In the rows, zero is written as 128.
Each path is a new rotation, seen through one point. The rows after it are directions, each followed by how far the rotation turns it, in degrees each step (0 if it stays put).
Each turn is a multiple of 5 degrees from 10 to 175, or 0.
Each row of a path follows its step; steps can be skipped.
Path 1:
step 0: [122 116 111 127 136 128 126 127 128 134 127 128 129 130 133 123 119 117
 152 130 132 137 124 118 131 111 130 129 132]
step 1: [111 144 117 127 133 137 124 120 132 130 126 130 127 118 114 125 132 117
 134 129 135 141 126 130 124 133 128 143 131]
step 2: [120 130 125 122 131 119 129 123 134 126 128 128 143 128 138 115 146 126
 129 132 148 119 133 140 126 137 119 133 132]
step 3: [130 123 137 133 123 114 137 130 116 124 133 117 126 127 132 110 119 131
 137 130 145 141 129 119 124 134 121 130 133]
step 4: [134 139 128 127 136 125 120 139 127 136 144 130 127 130 119 123 117 129
 123 114 137 135 120 127 106 127 125 133 125]
step 5: [128 133 126 132 147 131 134 140 136 121 133 118 130 127 129 124 117 128
 122 124 132 109 126 142 124 135 138 128 141]
step 6: [129 118 116 131 123 109 124 138 142 124 121 115 119 124 126 128 113 139
 134 137 128 119 134 127 128 127 128 138 126]
step 7: [121 124 124 134 131 129 116 144 122 125 120 138 136 136 111 142 114 125
 130 134 137 132 132 127 129 118 118 138 129]
step 8: [125 131 118 122 138 136 112 115 133 125 129 130 138 131 134 127 110 120
 119 137 131 133 136 138 136 135 124 122 136]
step 9: [123 128 113 133 128 113 123 128 126 138 123 122 138 133 143 124 129 118
 144 137 118 136 122 129 129 141 128 128 138]
Speeds:
[124 126 127 130 125 124 130 133 131 127 123 127 130 126 132 125 133 131
 125 130 124 124 127 129 128 135 126 130 128] -> 100
[127 132 133 126 129 126 131 132 129 128 129 123 126 131 128 128 123 130
 125 124 124 121 132 125 124 123 127 130 127] -> 45
Path 2:
step 0: [138 139 118 130 124 136 121 134 116 132 117 131 135 134 146 129 133 119
 126 130 124 135 142 119 139 133 138 124 147]
step 1: [133 130 136 141 124 151 124 141 130 121 120 132 124 126 121 139 133 145
 128 133 131 131 132 130 139 134 114 117 137]
step 2: [142 120 123 126 131 124 114 139 135 143 116 121 129 124 124 146 132 133
 130 129 128 126 118 132 108 127 123 119 128]
step 3: [135 108 123 107 126 126 125 132 120 114 129 129 138 126 136 129 137 136
 121 125 138 129 128 136 114 137 124 139 131]
step 4: [124 137 125 119 129 131 121 120 124 106 122 138 123 126 117 124 125 119
 135 119 120 120 126 131 114 135 132 128 149]
step 5: [109 135 121 137 116 125 123 134 116 132 119 131 119 131 127 134 136 133
 121 139 113 132 135 119 121 143 139 136 134]
step 6: [133 150 114 140 124 137 127 139 129 133 122 134 142 125 144 129 137 130
 126 128 139 132 127 132 134 141 127 120 134]
step 7: [149 115 133 143 127 139 128 141 128 122 115 123 125 127 128 136 131 137
 128 117 126 133 120 116 132 127 120 126 142]
step 8: [129 120 137 110 121 132 109 137 130 132 122 128 148 127 114 139 130 137
 133 131 126 133 122 128 114 126 122 123 129]
step 9: [132 126 109 112 129 121 116 126 117 117 122 120 121 136 127 125 124 137
 122 118 131 131 134 144 113 137 122 131 129]
Speeds:
[128 130 127 127 134 127 122 122 127 124 130 131 128 130 129 126 128 134
 132 128 126 127 129 126 126 129 134 134 126] -> 65
[127 128 128 123 127 128 130 124 134 128 123 125 126 132 130 124 131 128
 129 131 128 122 126 123 132 129 126 126 125] -> 0
[133 130 125 126 128 130 129 124 122 127 128 128 130 124 125 125 131 129
 124 124 129 124 129 133 135 131 128 127 126] -> 125
[123 133 124 131 131 135 133 126 127 128 127 122 129 125 132 130 129 128
 128 132 124 129 131 128 130 127 131 129 131] -> 65
[132 123 130 127 125 125 127 127 123 130 125 127 131 126 128 132 128 124
 126 135 126 128 127 123 130 128 134 130 126] -> 140
[131 126 129 130 125 135 130 123 131 127 131 130 128 126 124 129 122 128
 128 126 129 125 132 121 125 132 128 127 129] -> 115
Path 3:
step 0: [120 133 134 121 124 129 124 128 126 130 137 117 121 108 122 123 132 126
 133 116 129 147 126 132 120 130 127 135 127]
step 1: [127 115 124 127 117 140 128 133 128 124 127 119 115 131 127 134 125 117
 119 124 127 138 121 126 140 127 131 141 139]
step 2: [120 118 114 131 125 139 128 136 137 131 135 129 139 123 128 122 126 138
 135 130 118 135 133 126 128 123 115 138 136]
step 3: [135 121 138 129 121 141 138 125 127 130 129 118 136 113 137 125 124 130
 126 122 134 130 125 113 122 114 125 126 127]
step 4: [115 124 130 135 125 125 122 126 127 124 128 118 131 139 115 126 132 125
 125 116 126 126 120 112 129 112 122 137 122]
step 5: [125 123 134 137 131 139 121 139 131 118 134 125 121 138 133 124 122 129
 125 142 121 127 130 131 115 112 125 128 126]
step 6: [133 129 131 141 133 120 134 136 129 132 124 128 120 123 139 113 125 137
 139 120 126 123 122 130 135 111 123 127 125]
step 7: [117 137 128 132 134 130 123 122 134 123 128 119 124 131 137 116 126 115
 122 111 137 126 122 134 118 126 119 117 132]
step 8: [113 120 127 128 125 123 115 128 121 120 139 134 108 116 131 130 123 121
 130 124 121 120 128 135 129 122 131 129 127]
step 9: [122 129 121 117 131 130 131 136 128 116 124 123 119 124 139 129 127 143
 133 124 132 142 122 144 130 124 124 137 131]
Speeds:
[125 129 119 129 127 131 129 125 134 124 127 126 130 135 125 127 127 125
 128 126 127 127 128 128 130 130 127 124 125] -> 130
[132 134 129 124 125 129 129 125 128 129 124 127 129 127 131 123 125 129
 134 125 130 133 131 126 129 126 130 127 122] -> 110
[134 125 133 129 123 134 130 130 131 126 129 130 125 126 127 131 124 124
 127 126 126 125 128 129 124 129 132 123 125] -> 155
Path 4:
step 0: [107 139 130 134 125 139 122 131 127 127 131 129 137 124 120 118 118 144
 118 137 123 126 127 127 131 131 132 137 131]
step 1: [119 114 133 123 126 126 119 134 124 132 125 121 137 139 129 121 133 133
 132 113 142 121 120 127 142 125 121 130 122]
step 2: [133 124 126 135 136 130 127 138 143 128 139 133 126 125 132 129 133 129
 130 109 122 130 144 125 125 116 124 139 135]
step 3: [122 136 138 114 119 139 134 131 133 119 135 133 123 134 134 130 120 121
 127 123 114 111 130 123 122 134 130 128 117]
step 4: [126 135 140 122 143 126 127 133 125 126 137 134 134 124 122 123 135 128
 144 131 123 139 115 124 138 127 135 120 118]
step 5: [124 125 111 125 136 124 130 130 128 121 127 120 114 139 121 134 135 144
 126 128 125 130 134 132 131 114 138 123 118]
step 6: [128 130 126 140 124 135 114 136 139 128 129 116 124 122 124 126 118 131
 115 122 112 128 121 131 135 142 129 126 126]
step 7: [121 120 138 121 134 122 130 138 144 130 120 120 125 123 126 122 115 125
 137 129 142 122 117 124 126 126 118 127 122]
step 8: [130 140 119 125 128 125 138 139 134 136 131 130 144 113 130 133 132 142
 129 124 128 128 136 130 121 117 124 135 120]
step 9: [139 137 129 127 120 148 131 130 124 125 122 135 129 141 131 129 117 129
 122 118 134 124 121 129 136 123 138 133 114]
Speeds:
[127 127 127 123 134 127 128 124 133 126 125 125 128 124 134 130 130 131
 132 128 131 131 133 127 130 129 132 130 130] -> 125
[128 127 130 125 132 123 129 132 121 131 124 128 129 126 129 130 135 132
 130 129 127 126 125 130 131 125 122 129 128] -> 110
[123 129 128 124 129 129 134 125 133 131 130 128 130 127 132 127 125 125
 130 133 122 129 124 129 125 127 123 129 129] -> 90
[130 130 130 126 127 131 133 124 121 128 128 128 127 125 125 126 127 127
 129 132 125 131 130 128 133 124 134 130 123] -> 70
[131 125 128 125 127 133 127 127 126 132 128 127 133 127 132 130 128 126
 127 124 126 127 123 131 134 135 129 124 126] -> 135
Path 5:
step 0: [123 144 141 125 134 151 128 130 131 125 117 127 120 119 132 145 118 120
 112 129 125 130 131 128 128 116 118 127 118]
step 1: [128 134 138 129 126 133 128 133 124 124 130 114 139 126 145 115 117 127
 138 133 134 118 115 138 109 129 124 141 113]
step 2: [125 133 134 112 112 128 139 138 128 118 112 132 139 132 122 132 130 142
 141 133 130 152 130 128 129 129 120 136 126]
step 3: [130 132 124 127 127 134 130 131 136 111 128 122 112 117 129 112 117 137
 107 143 115 133 128 134 139 122 125 135 122]
step 4: [120 134 133 129 141 124 132 126 122 129 115 140 127 132 130 116 116 115
 131 137 122 139 100 130 116 133 126 125 123]
step 5: [122 133 138 127 108 133 146 121 128 141 124 132 148 119 127 138 115 127
 121 138 127 132 128 138 138 131 129 125 117]
step 6: [140 138 143 140 128 147 137 126 132 125 122 114 118 133 133 122 132 141
 117 132 129 135 127 144 116 138 123 131 135]
step 7: [123 131 107 122 131 130 139 127 129 114 122 124 138 136 129 133 133 129
 122 121 131 134 103 134 124 132 118 141 111]
step 8: [125 131 140 125 113 135 133 144 147 121 132 136 133 124 125 139 119 127
 118 140 120 129 114 121 124 114 116 126 133]
step 9: [122 136 136 142 128 123 135 137 130 124 135 107 126 139 132 118 108 124
 129 128 119 144 128 141 119 123 137 125 118]
Speeds:
[126 128 132 121 129 126 126 131 124 121 128 129 124 126 130 127 123 128
 135 130 129 127 132 129 131 128 129 129 126] -> 40
[122 127 125 129 132 132 130 131 132 127 132 133 127 128 122 123 125 127
 130 125 126 128 126 129 132 125 125 129 131] -> 80
[128 125 133 127 128 127 127 133 128 135 130 129 131 127 126 130 128 125
 132 133 126 123 123 128 126 125 126 126 123] -> 100
[128 133 125 127 130 129 126 129 127 133 131 122 121 132 131 127 127 125
 128 133 128 128 127 132 128 126 129 133 133] -> 130
Path 6:
step 0: [128 123 116 123 130 131 117 115 143 133 119 132 133 117 127 122 113 128
 128 137 136 124 112 122 144 128 130 132 124]
step 1: [122 117 130 128 128 126 128 118 135 126 116 137 141 121 131 137 135 133
 124 138 124 126 132 138 146 127 145 120 138]
step 2: [133 110 134 132 130 132 119 114 127 120 134 115 125 134 127 128 127 143
 133 141 119 132 117 125 141 131 134 117 131]
step 3: [120 131 124 121 143 137 118 115 132 131 134 121 132 121 124 122 131 130
 126 149 135 129 125 122 124 136 140 130 144]
step 4: [128 123 127 121 122 120 113 126 139 125 123 130 126 136 131 121 140 132
 147 143 127 123 136 129 131 127 145 139 136]
step 5: [124 133 119 125 130 121 113 119 133 115 120 127 116 121 128 134 124 128
 144 134 118 125 105 127 129 127 134 123 129]
step 6: [105 123 125 133 139 124 131 133 130 121 123 138 121 123 129 133 137 126
 129 144 120 133 132 116 128 126 144 117 134]
step 7: [118 115 119 130 112 137 127 135 133 125 134 123 116 137 127 116 132 139
 137 133 128 125 120 114 129 126 143 122 125]
step 8: [114 133 116 114 123 125 120 129 137 135 124 125 142 125 119 126 133 123
 126 135 133 125 108 113 126 133 136 123 124]
step 9: [121 114 133 128 122 112 126 133 127 130 118 139 138 127 136 127 144 134
 127 136 129 132 116 131 129 121 147 133 121]
Speeds:
[127 130 131 122 129 125 128 124 124 130 131 128 125 126 124 129 124 126
 128 129 130 126 122 122 131 128 122 126 128] -> 135
[123 126 125 132 125 131 130 126 132 126 127 131 125 127 128 131 122 127
 126 125 126 126 132 125 134 128 128 122 128] -> 65
[127 125 129 132 132 126 137 128 125 127 133 125 125 125 127 124 127 131
 126 131 121 130 128 128 127 132 128 127 128] -> 90
[127 130 124 129 126 128 133 137 125 128 124 130 127 127 123 125 130 127
 132 127 130 130 125 124 127 125 129 125 125] -> 35
[124 127 125 130 125 129 129 127 126 132 126 131 131 128 125 130 128 122
 125 132 124 132 128 129 125 127 125 132 137] -> 140
[128 124 127 128 132 128 127 128 123 124 125 125 124 128 129 136 131 130
 125 127 129 134 127 129 129 122 127 125 128] -> 90
Path 7:
step 0: [123 121 129 130 115 125 124 125 136 111 135 133 130 132 100 121 131 125
 125 109 125 144 139 125 125 128 140 124 135]
step 1: [126 123 135 142 129 144 132 137 118 113 112 124 123 129 118 149 132 139
 131 130 123 108 138 123 122 126 131 127 126]
step 2: [115 122 145 130 119 137 136 114 128 127 126 140 128 144 123 135 118 114
 113 126 134 142 126 133 121 117 139 128 133]
step 3: [129 128 122 147 137 125 119 134 123 122 115 133 113 143 119 128 144 132
 138 109 128 136 136 124 122 130 144 127 128]
step 4: [117 124 137 132 118 140 126 120 129 119 122 110 122 116 111 147 120 129
 128 132 145 133 126 132 112 131 131 121 128]
step 5: [125 143 137 133 129 124 126 115 118 115 112 138 113 138 133 135 127 107
 131 120 117 121 126 127 119 115 133 137 132]
step 6: [126 120 126 130 133 137 109 123 119 125 116 127 136 127 108 125 145 131
 125 124 141 150 120 133 119 120 136 133 129]
step 7: [141 136 140 127 127 127 123 120 133 112 104 130 114 122 118 142 121 127
 126 117 125 126 134 131 123 145 119 121 129]
step 8: [113 134 126 125 130 129 133 128 108 124 122 136 141 120 113 137 126 118
 124 121 121 125 117 139 114 117 140 133 144]
step 9: [134 104 129 130 132 128 115 102 125 117 109 133 130 135 119 127 140 125
 125 120 123 129 138 122 135 131 131 125 130]
Speeds:
[131 132 128 127 126 131 126 129 126 126 132 129 127 126 127 137 129 129
 126 131 129 126 127 127 128 133 127 123 121] -> 120
[126 127 128 123 127 127 125 129 129 127 126 132 130 129 135 132 125 126
 128 131 126 125 127 133 125 121 132 124 128] -> 115
[135 128 135 126 123 125 134 125 133 129 127 129 127 127 130 131 126 125
 128 126 132 130 125 126 131 127 128 126 130] -> 140
[126 135 131 129 128 133 131 122 127 133 129 129 128 128 130 129 126 130
 128 130 120 129 126 127 126 130 129 130 132] -> 120
[127 125 129 131 125 129 129 123 126 125 129 129 130 126 128 129 132 124
 129 133 127 123 128 123 130 121 125 134 126] -> 95
